0: [214, 117, 151, 143, 64, 102, 145, 100, 136, 166, 141, 87, 71, 160, 122, 106, 73, 181]
1: [117, 136, 107, 128, 255, 95, 171, 190, 134, 71, 174, 53, 115, 104, 12, 148, 214, 74]
2: [145, 121, 121, 165, 243, 93, 203, 170, 106, 103, 145, 50, 131, 105, 48, 131, 195, 95]
3: [91, 120, 115, 171, 46, 170, 102, 121, 171, 218, 79, 176, 149, 134, 209, 130, 35, 96]
4: [162, 126, 118, 131, 223, 115, 186, 160, 86, 87, 127, 83, 162, 104, 77, 133, 196, 126]
5: [203, 115, 156, 136, 40, 113, 130, 105, 126, 195, 143, 108, 51, 161, 155, 80, 64, 210]
6: [170, 176, 135, 88, 158, 141, 146, 146, 90, 152, 103, 255, 124, 152, 141, 147, 183, 232]
7: [71, 138, 109, 171, 53, 164, 67, 124, 164, 216, 106, 230, 130, 132, 212, 134, 52, 113]
8: [92, 125, 101, 186, 32, 145, 95, 146, 178, 221, 91, 252, 119, 142, 216, 146, 49, 128]
9: [108, 104, 149, 49, 137, 204, 61, 76, 113, 54, 162, 61, 164, 115, 122, 90, 125, 114]
10: [204, 135, 138, 154, 104, 131, 166, 95, 148, 156, 99, 120, 138, 180, 147, 116, 92, 139]
11: [121, 111, 124, 133, 255, 92, 164, 161, 128, 43, 183, 0, 132, 81, 9, 139, 217, 38]
12: [134, 120, 100, 117, 126, 113, 147, 143, 177, 139, 126, 190, 140, 172, 130, 172, 138, 133]
13: [175, 111, 174, 122, 86, 103, 139, 74, 152, 111, 134, 26, 89, 146, 88, 112, 93, 156]
14: [88, 169, 122, 64, 154, 147, 89, 101, 127, 84, 135, 151, 170, 157, 142, 123, 173, 141]
15: [85, 152, 143, 56, 96, 243, 24, 77, 145, 169, 166, 178, 123, 115, 133, 110, 80, 122]
16: [219, 146, 148, 174, 107, 111, 186, 106, 151, 192, 112, 144, 139, 151, 128, 109, 103, 93]
17: [89, 142, 101, 165, 57, 161, 84, 123, 175, 218, 97, 216, 140, 130, 215, 146, 44, 108]

[119, 123, 145, 121, 85, 163, 79, 96, 179, 163, 149, 163, 115, 130, 149, 107, 72, 113] 15 3 17
[94, 156, 64, 182, 36, 138, 127, 175, 152, 241, 54, 255, 120, 145, 242, 164, 91, 189] 8 17 7
[144, 117, 135, 124, 95, 117, 117, 96, 151, 106, 124, 129, 118, 184, 154, 142, 107, 170] 10 12 0
[142, 123, 124, 107, 149, 131, 146, 120, 146, 88, 127, 101, 179, 158, 144, 137, 153, 121] 14 12 10
[255, 145, 122, 174, 110, 166, 225, 155, 126, 198, 80, 182, 154, 145, 177, 88, 85, 140] 16 10 0
[155, 123, 160, 136, 199, 91, 191, 156, 55, 81, 92, 73, 166, 134, 121, 125, 188, 173] 4 2 14
[100, 136, 157, 108, 115, 174, 91, 56, 157, 137, 124, 70, 131, 124, 151, 79, 82, 87] 9 13 15
[81, 144, 100, 57, 177, 147, 88, 127, 107, 67, 151, 176, 170, 162, 147, 144, 190, 169] 14 12 6
[118, 107, 141, 124, 71, 150, 88, 98, 183, 149, 139, 121, 115, 153, 165, 128, 75, 122] 10 3 12
[170, 125, 160, 156, 51, 131, 133, 77, 171, 173, 117, 100, 97, 157, 142, 105, 38, 144] 0 10 5
[184, 132, 160, 140, 167, 90, 205, 146, 61, 114, 105, 59, 143, 128, 106, 128, 176, 167] 4 2 10
[66, 120, 163, 106, 49, 158, 46, 85, 144, 121, 154, 115, 107, 140, 174, 84, 88, 157] 15 9 14
[73, 111, 169, 132, 18, 141, 59, 75, 148, 144, 126, 90, 102, 120, 188, 63, 43, 127] 3 5 7
[148, 93, 166, 125, 116, 89, 105, 88, 86, 55, 149, 0, 110, 123, 83, 90, 128, 99] 13 9 4
[38, 104, 161, 108, 0, 162, 21, 80, 158, 133, 144, 89, 75, 92, 207, 75, 37, 136] 15 3 7
[200, 155, 68, 58, 182, 149, 156, 143, 108, 171, 146, 255, 171, 13, 0, 155, 203, 38] 4 12 6
[96, 107, 178, 142, 157, 54, 143, 113, 47, 45, 105, 0, 79, 143, 87, 146, 153, 134] 13 4 2
[60, 143, 89, 25, 196, 156, 85, 155, 117, 49, 178, 186, 168, 126, 122, 138, 211, 145] 14 9 12
[131, 153, 116, 164, 66, 120, 98, 139, 152, 212, 106, 255, 99, 160, 180, 152, 82, 159] 8 7 17
